Small tables with named rows and columns. After each table, cells are looked up by row and column.

ked:
	tuzi	kuvero	tam	rane
mopo	329	168	327	399
vir	819	700	518	749
keni	493	123	327	292
kom	708	246	788	636
taluz	598	221	342	535
ler	569	230	586	428
bupek	642	314	269	201
rizine	556	400	804	612
vap	468	442	786	599
nomar	680	286	103	439
lir	928	624	339	541
siz	609	265	691	370
rutev	520	355	295	617
lanuve	856	319	756	732

What is the kuvero of lir in ked? 624
What is the tuzi of vir in ked? 819
What is the rane of nomar in ked? 439
What is the tam of mopo in ked? 327
What is the tam of bupek in ked? 269
What is the tam of siz in ked? 691
What is the rane of kom in ked? 636
What is the tam of taluz in ked? 342
What is the tuzi of ler in ked? 569
What is the tam of vir in ked? 518
What is the rane of lir in ked? 541
What is the rane of vir in ked? 749

vuv:
|  | deg | rodo | muvor |
|---|---|---|---|
| tese | 144 | 217 | 150 |
| bop | 45 | 99 | 169 |
| rab | 112 | 150 | 52 |
| sadera | 36 | 184 | 198 |
| leralo | 95 | 135 | 191 |
| mog | 103 | 169 | 195 |
| nul | 150 | 105 | 193 |
| rifu | 32 | 194 | 210 |
| gurifid | 104 | 206 | 196 |
| rit | 139 | 131 | 140 |
| pizu | 68 | 166 | 235 |
| vobuzin | 163 | 122 | 91 |
| zud | 43 | 151 | 165 |
| vov | 119 | 194 | 218 |

nul, muvor => 193
zud, muvor => 165
mog, muvor => 195
leralo, muvor => 191
vobuzin, deg => 163
mog, rodo => 169
nul, deg => 150
gurifid, deg => 104
sadera, rodo => 184
zud, deg => 43
gurifid, muvor => 196
rit, muvor => 140
rab, rodo => 150
sadera, deg => 36
bop, rodo => 99
vov, rodo => 194
rab, muvor => 52
vov, deg => 119
mog, deg => 103
gurifid, rodo => 206
Row with the largest muvor: pizu

Table mede
         popo  pepub  pefat  taz  tezi  por  nipiriz  mep  vekal  bog
lotilu    170    157     54   38   127  112       94   46     39   63
ritake    151     63    183   84   175   49      107  127    189  155
kuput     129     38    175   95   177   71      157  145    171  173
norufes   135    161    120  124   124  155       70  101    153  155
zemo      133     59    130  123   129   75      163  100    113  172
lusoga    139    167    104   65    65   92      127   66     63   74
rubuf     160    164     60  101    90  124      135   91    108  110
tupegi    101    109    137  154   118   59      128  121    111  129
los       108     73     82  153   109  195       56  173    165  152
tek        58     62    146  165   162  141       71  153    213  147
mebek     115    160     63   95   112   91       89   64     25   50
nopa       50     44    150  168   146   86      123  132    153  142

zemo, tezi -> 129
kuput, mep -> 145
los, mep -> 173
norufes, mep -> 101
rubuf, nipiriz -> 135
lusoga, nipiriz -> 127
rubuf, por -> 124
ritake, pefat -> 183
norufes, taz -> 124
nopa, bog -> 142
tupegi, mep -> 121
zemo, nipiriz -> 163
mebek, tezi -> 112
mebek, nipiriz -> 89
Which row has the largest pepub? lusoga

nif:
,kav,rifaze,dinute,zeri,nez,sise,tima,pudo,toditi,rebor
taravum,2761,4227,3972,4967,4561,3776,3822,5568,4981,4600
bez,1008,4257,2847,3448,4685,5960,3912,6277,7807,4710
regibe,1228,4197,2998,3604,4709,5711,3891,6134,7451,4721
met,3218,3836,4445,5397,4815,3108,3667,5003,4149,4925
miz,2794,4369,3915,4990,4482,3785,3870,5688,5004,4457
lefezev,1750,4474,3215,4053,4469,5135,3966,6213,6717,4434

What is the rebor of regibe in nif?
4721
What is the zeri of regibe in nif?
3604
What is the kav of miz in nif?
2794
What is the toditi of miz in nif?
5004
What is the rebor of lefezev in nif?
4434
What is the sise of lefezev in nif?
5135
What is the rebor of met in nif?
4925
What is the tima of met in nif?
3667
What is the rifaze of met in nif?
3836
What is the dinute of bez in nif?
2847
What is the pudo of met in nif?
5003
What is the zeri of lefezev in nif?
4053
What is the zeri of bez in nif?
3448
What is the rifaze of taravum in nif?
4227
What is the toditi of taravum in nif?
4981
What is the dinute of regibe in nif?
2998

fup =
|  | vibus | mamemal | liv | nuli |
|---|---|---|---|---|
| ronodos | 0.81 | -0.44 | -0.47 | -0.76 |
| bikad | 0.44 | -0.69 | 0.32 | -0.53 |
| firuz | -0.62 | 0.07 | -0.52 | -0.38 |
| gel | -0.71 | -0.09 | 0.10 | -0.56 |
| vibubif | -0.96 | -0.01 | -0.33 | -0.16 |
| riru | -0.63 | -0.06 | -0.15 | -0.02 |
| robu | 0.22 | 0.30 | -0.43 | -0.52 |
| vesogor | -0.06 | -0.46 | 0.07 | -0.61 |
| naruf | -0.74 | 0.05 | 0.18 | -0.35 |
| voz | -0.70 | 0.11 | -0.05 | -0.58 |

gel, liv -> 0.10
voz, vibus -> -0.70
firuz, nuli -> -0.38
robu, vibus -> 0.22
vibubif, mamemal -> -0.01
vesogor, nuli -> -0.61
riru, nuli -> -0.02
vibubif, liv -> -0.33
naruf, liv -> 0.18
gel, vibus -> -0.71
gel, nuli -> -0.56
voz, liv -> -0.05
gel, mamemal -> -0.09
riru, liv -> -0.15
vibubif, vibus -> -0.96

Table samedi
columns: lafiget, turem, zot, vuki, livuger, zez
zaropa: [247, 155, 178, 127, 148, 182]
tubobug: [102, 193, 108, 176, 141, 170]
famasod: [166, 210, 225, 131, 143, 192]
gogum: [95, 137, 75, 131, 163, 104]
lok: [152, 107, 120, 213, 147, 62]
puzor: [69, 160, 88, 203, 212, 61]
vitekes: [179, 107, 92, 162, 142, 115]
dimakig: [81, 169, 151, 215, 184, 98]
pil: [150, 104, 143, 87, 165, 222]

famasod, lafiget: 166
pil, livuger: 165
famasod, zez: 192
zaropa, lafiget: 247
gogum, zot: 75
pil, zez: 222
puzor, zot: 88
tubobug, vuki: 176
famasod, vuki: 131
puzor, livuger: 212
famasod, livuger: 143
pil, lafiget: 150
pil, zot: 143
famasod, zot: 225

pel =
	dekuleb	kerevob	kamoz	mal	zabape
mepano	155	27	75	152	107
gamano	153	90	192	102	104
ruk	124	95	54	144	145
fon	154	120	157	85	168
rar	156	67	181	61	134
laluvur	120	87	61	170	190
gakuzu	58	72	125	91	60
leteme	98	39	135	123	67
dulive	138	147	177	96	172
mep	84	46	114	109	83
pimo	91	89	80	139	36
bonupa	63	28	128	90	78
bepov	51	48	131	112	41
famig	89	131	73	126	57

zabape of bonupa: 78
kerevob of laluvur: 87
kerevob of ruk: 95
kamoz of bonupa: 128
mal of gamano: 102
dekuleb of famig: 89
mal of bonupa: 90
kerevob of gakuzu: 72
mal of fon: 85
mal of pimo: 139
zabape of famig: 57
mal of gakuzu: 91
dekuleb of gakuzu: 58
Which row has the largest mal? laluvur

dut
columns: vel, semop, fuziv, mosig, selez
mupezed: [76, 62, 96, 36, 111]
mobala: [105, 56, 88, 48, 229]
mel: [83, 47, 86, 47, 175]
nubo: [45, 39, 93, 44, 71]
topun: [118, 89, 68, 29, 162]
zesetil: [71, 49, 49, 45, 125]
gufes: [106, 74, 39, 34, 173]
san: [118, 76, 137, 15, 216]

zesetil, mosig: 45
mel, fuziv: 86
nubo, fuziv: 93
mel, mosig: 47
topun, semop: 89
nubo, mosig: 44
nubo, selez: 71
mupezed, fuziv: 96
mobala, mosig: 48
zesetil, fuziv: 49

gorok =
	fesub	goliz	kezog	lagokef	zomu	luba
sokitus	7525	4227	4146	1152	8665	9001
perofeb	1640	4344	16	5887	7685	7344
timukip	5657	4517	4065	2908	7829	4807
latazu	2912	3984	8100	7713	1942	346

timukip, luba => 4807
sokitus, lagokef => 1152
latazu, fesub => 2912
perofeb, zomu => 7685
timukip, fesub => 5657
perofeb, goliz => 4344
sokitus, luba => 9001
latazu, goliz => 3984
sokitus, goliz => 4227
perofeb, kezog => 16
timukip, kezog => 4065
timukip, goliz => 4517
perofeb, lagokef => 5887
Row with the largest fesub: sokitus

vev
         mafedo  nakasi  muk  fodo  kepumiv  pupurol  vido
rusoru      143     164  203   192      124      180   224
zuk         185     140   90    89      254      212   161
pupune      208     168  143   147      197      200   232
vuz         192     161  162   129      148       63   139
batiget     189     164  170   202      167      178   139

What is the fodo of vuz in vev? 129
What is the kepumiv of rusoru in vev? 124
What is the muk of vuz in vev? 162
What is the mafedo of rusoru in vev? 143
What is the muk of zuk in vev? 90
What is the kepumiv of zuk in vev? 254
What is the mafedo of pupune in vev? 208
What is the fodo of batiget in vev? 202
What is the nakasi of batiget in vev? 164
What is the mafedo of batiget in vev? 189
What is the fodo of rusoru in vev? 192
What is the nakasi of pupune in vev? 168
What is the nakasi of rusoru in vev? 164
What is the kepumiv of vuz in vev? 148
What is the pupurol of batiget in vev? 178
Row with the largest mafedo: pupune

